Each path below is one point turned by a fixed rotation once a step. After each direction that follows a path, write how fast that rotation turns it, in degrees each step (0 if it stays still).
Each turn is a multiple of 5 degrees from 10 to 175, or 0.
Each row of a path follows its step; steps can be skipped.
Path 1:
step 2: [-14.5  21.6  32.5   1.8 -17.3  10.0   0.4   1.0 -14.4 -13.9 -12.9 -29.4
  16.5  -3.8 -13.8 -16.0  -2.1 -22.7  -3.4 -16.3 -10.4 -18.1  -4.4  13.6
  -7.9  -0.8   6.7 -31.6 -14.8 -25.1   3.9   5.5  31.1   7.5 -20.0   6.3
  -0.1  14.8 -22.9 -16.1   7.4  31.3  -0.8 -15.7  25.1 -19.8 -24.9  -1.4
  -6.1]
step 3: [ 17.7   2.0   8.1 -20.1  11.5 -20.8  12.2  29.6  -5.1   3.5   0.8  15.3
  13.9   2.7 -13.3 -24.5  23.0  -6.2 -17.5 -13.1   7.9  13.6  -3.1   6.9
 -22.8 -18.6   2.4 -10.9  -9.9 -20.5  -1.9  -1.7  -0.3  11.9 -55.4  11.3
 -14.7  -3.9  17.4   8.1 -29.3 -11.0 -23.4   7.1 -11.1  12.5   5.1 -23.9
  -8.2]
step 5: [ 17.1  23.4  13.7  -0.9 -20.1   4.7  17.2   6.2 -26.9 -17.4  17.6 -24.5
 -13.1  -8.0 -12.7 -14.2  -6.4  -8.8  25.7  27.9 -10.8 -36.7  -3.5  10.5
  -0.4   3.5  11.1   4.8 -42.4   3.0 -13.2  17.0   6.9 -14.0  -0.5  -7.6
   9.0   9.7 -18.8  -7.5  18.3   3.7  25.5  -6.8 -19.5   3.3   9.1  21.1
  11.5]
step 6: [  5.8  -3.2  17.2 -14.2   0.5 -15.7  15.9  30.6  29.6  -6.4 -13.8 -38.1
 -25.0  -8.9   3.1 -10.1  10.4   3.9  -0.3  -2.2   4.6  -1.7  -8.1  11.6
 -20.2   5.1 -32.3  -0.9   9.9  -8.0  -4.4  37.4  25.4  16.4 -29.9   6.6
 -26.8  10.1   3.4   0.4  -3.8  -8.4   8.8  -5.7  21.6  -9.7  11.0   9.2
 -20.7]
step 15: [-12.1 -19.1 -20.8  -7.0  14.0  12.1  -1.3  14.8  -1.2  12.4 -17.7  -7.8
  -8.0  -5.2  22.8 -17.9   4.5  -9.7   0.7  22.9  -8.2 -17.9 -24.6  25.0
  -4.0  17.2 -22.2   2.9 -30.7 -24.6  -7.7  21.1   2.8  31.4 -23.7  -4.1
 -15.5 -27.4  18.3  18.2  -2.2   0.1   4.8  12.1 -15.8  -9.2  16.3 -24.5
  -4.4]
step 16: [-10.3 -19.5 -33.4  26.1  22.6   0.5 -16.0  -2.4  20.3  11.0  11.9  19.4
 -19.1   7.0  -4.2 -13.4   4.3   7.4  27.5   8.0  33.5  -3.8  15.7  -9.0
  20.9  -9.7  -7.0 -18.4  13.0 -13.6 -11.5   7.5   6.9   7.2 -22.5 -11.0
  -1.6  29.0 -11.3   6.4 -20.4  10.0  17.4 -34.2  -9.0 -16.5   4.4   3.4
   4.9]
step 20: [  7.0   5.0  11.7   7.6  -8.5   7.4 -18.3 -27.8  -0.8   0.6   5.2   6.3
 -11.2  11.7  14.5 -23.8 -20.3 -12.5   7.9  10.2  -5.2 -32.8  25.1   3.1
  -5.2  12.5  -1.5 -25.9 -17.2 -11.7 -37.0 -13.2  -2.3  31.5 -22.4  -7.6
  -5.0   4.8 -14.1 -20.7 -23.5  29.3 -21.6   2.8 -18.0  -5.8 -18.6  -2.2
  19.0]
step 23: [ 25.9   8.5 -16.6  17.1   1.2 -21.4  15.4  16.3 -29.9 -27.5  -0.3   3.1
  11.3   0.9  31.7  -6.8   3.2   0.0  -2.2   6.6  -3.1 -10.2  -8.9 -16.2
   4.8   7.7  -4.0  28.5 -26.3  -4.1 -52.5  -0.4  17.9  29.5  -6.8 -16.3
   2.0  -5.3  10.9 -23.7  -1.6  18.3   5.7   0.8  -6.8  -6.0 -13.0  14.4
  -4.2]
step 29: [ 10.6  -7.5  23.2   9.0   9.6  18.3  -2.5 -19.8  19.9 -13.0  13.2  12.9
   7.5   1.9  -8.5  11.2 -12.0   7.1  25.8 -18.0 -35.9   0.5   5.9  15.5
 -19.9  16.9  13.0 -32.1  14.8   8.4 -32.0   3.4   6.9  -7.1 -20.2  -1.0
  13.7  -3.5  -0.8  14.5   5.0  19.1 -36.6   5.1  11.3 -23.3 -23.9  -5.4
 -19.2]
Directions:
[  3.6   0.2  10.0   3.8 -12.2   4.5   4.1  -4.4   2.8   0.9  -0.2  -1.7
   8.8  -5.9  -0.5  -1.4  -5.9  -2.3   0.1  -3.7  -1.5   4.6   4.2  -0.7
   4.7  -9.8   3.6  -5.3  -2.9   6.6   3.8  -4.9   0.5   7.1  -6.8  -9.1
   7.9  -6.4  -0.4  -4.9  -7.7  -1.2  -6.4   1.5   1.6   2.9   1.9  -7.7
  -3.5] : 40
[ -2.0   6.2  -1.4  -2.1  -0.9  -1.3   5.9   3.1  -6.3   2.5   0.1  -4.2
 -11.3   1.0  -9.1  13.0  -4.6   2.8   0.8   2.5   1.8  -3.9   0.9   0.7
  -1.2  -0.8   1.2  -2.8  -5.7   8.1   3.7   4.9  -3.5  -4.1   4.5 -10.5
   6.9   1.9  13.6  -6.8   1.1  -4.9  -1.1   0.8   6.5  -1.1  -2.2   6.5
   0.3] : 85
[ -2.4  10.8  -2.0   2.9  -4.8  -6.7 -15.0  -7.2  -6.6   0.6   0.5  -5.4
  -6.5   2.6   6.4  -9.1   3.4   1.6   4.7   2.9   4.1   0.1  -0.3  -2.7
  13.1   3.5  -1.0   0.7   1.3   2.7  -5.8  -1.1   3.0  -2.2   0.5 -11.4
   2.5   2.4   0.7   0.4  -0.4  -5.3   1.3  -2.0  -6.2   1.7   1.7  -5.2
   3.8] : 95
[  6.6   0.7  -1.2   6.2  -1.2 -10.2  -4.2  -8.2   9.0   5.1  -0.8  -4.0
 -11.5   1.1   0.7   2.3  -2.3  -2.2   1.2   0.3  -1.3   2.6   0.7  -2.2
  -5.5   5.7  -0.3   0.7   1.5   8.8   4.1   2.8  -9.5  -0.2   0.7   7.2
   3.6 -10.5  -9.9  -1.8   1.5   3.1  -9.4  -4.2  -1.1  -8.7   1.7   1.4
  -2.5] : 35
[12.2 -9.7  2.1  3.4 -4.9 -4.3 -5.7  5.2 -2.4 -2.3  8.4 -1.2  2.6  7.2
 -0.5 -2.8 -5.3  6.0 -0.3  8.9  2.7  2.1 -1.6 -3.6  1.4 -2.3  5.9 11.9
 -5.9  1.3  7.3 -7.8  4.3 -8.8  3.3  1.8 -4.3 -6.7  3.8 -3.8  5.5 -0.8
  3.3  0.4  3.4  5.0 -0.2  0.8 -2.4] : 80
[  6.4   1.7  -1.1  -1.8   7.2   5.6   2.0  -0.3   0.8  -2.3  -4.4   2.6
  -0.9  -6.6   2.7  -6.3   0.6   2.8   4.1   0.3  -0.2  12.8 -10.2  -4.7
  -2.8  10.2   6.2  -4.1  -5.9  -4.5   8.0   4.6  -6.2  -4.1   1.5  -9.3
   0.5   4.9  -2.1  -9.0   1.2   4.9   0.1   6.6  -7.1   3.7  -0.3  -0.9
  -5.4] : 175
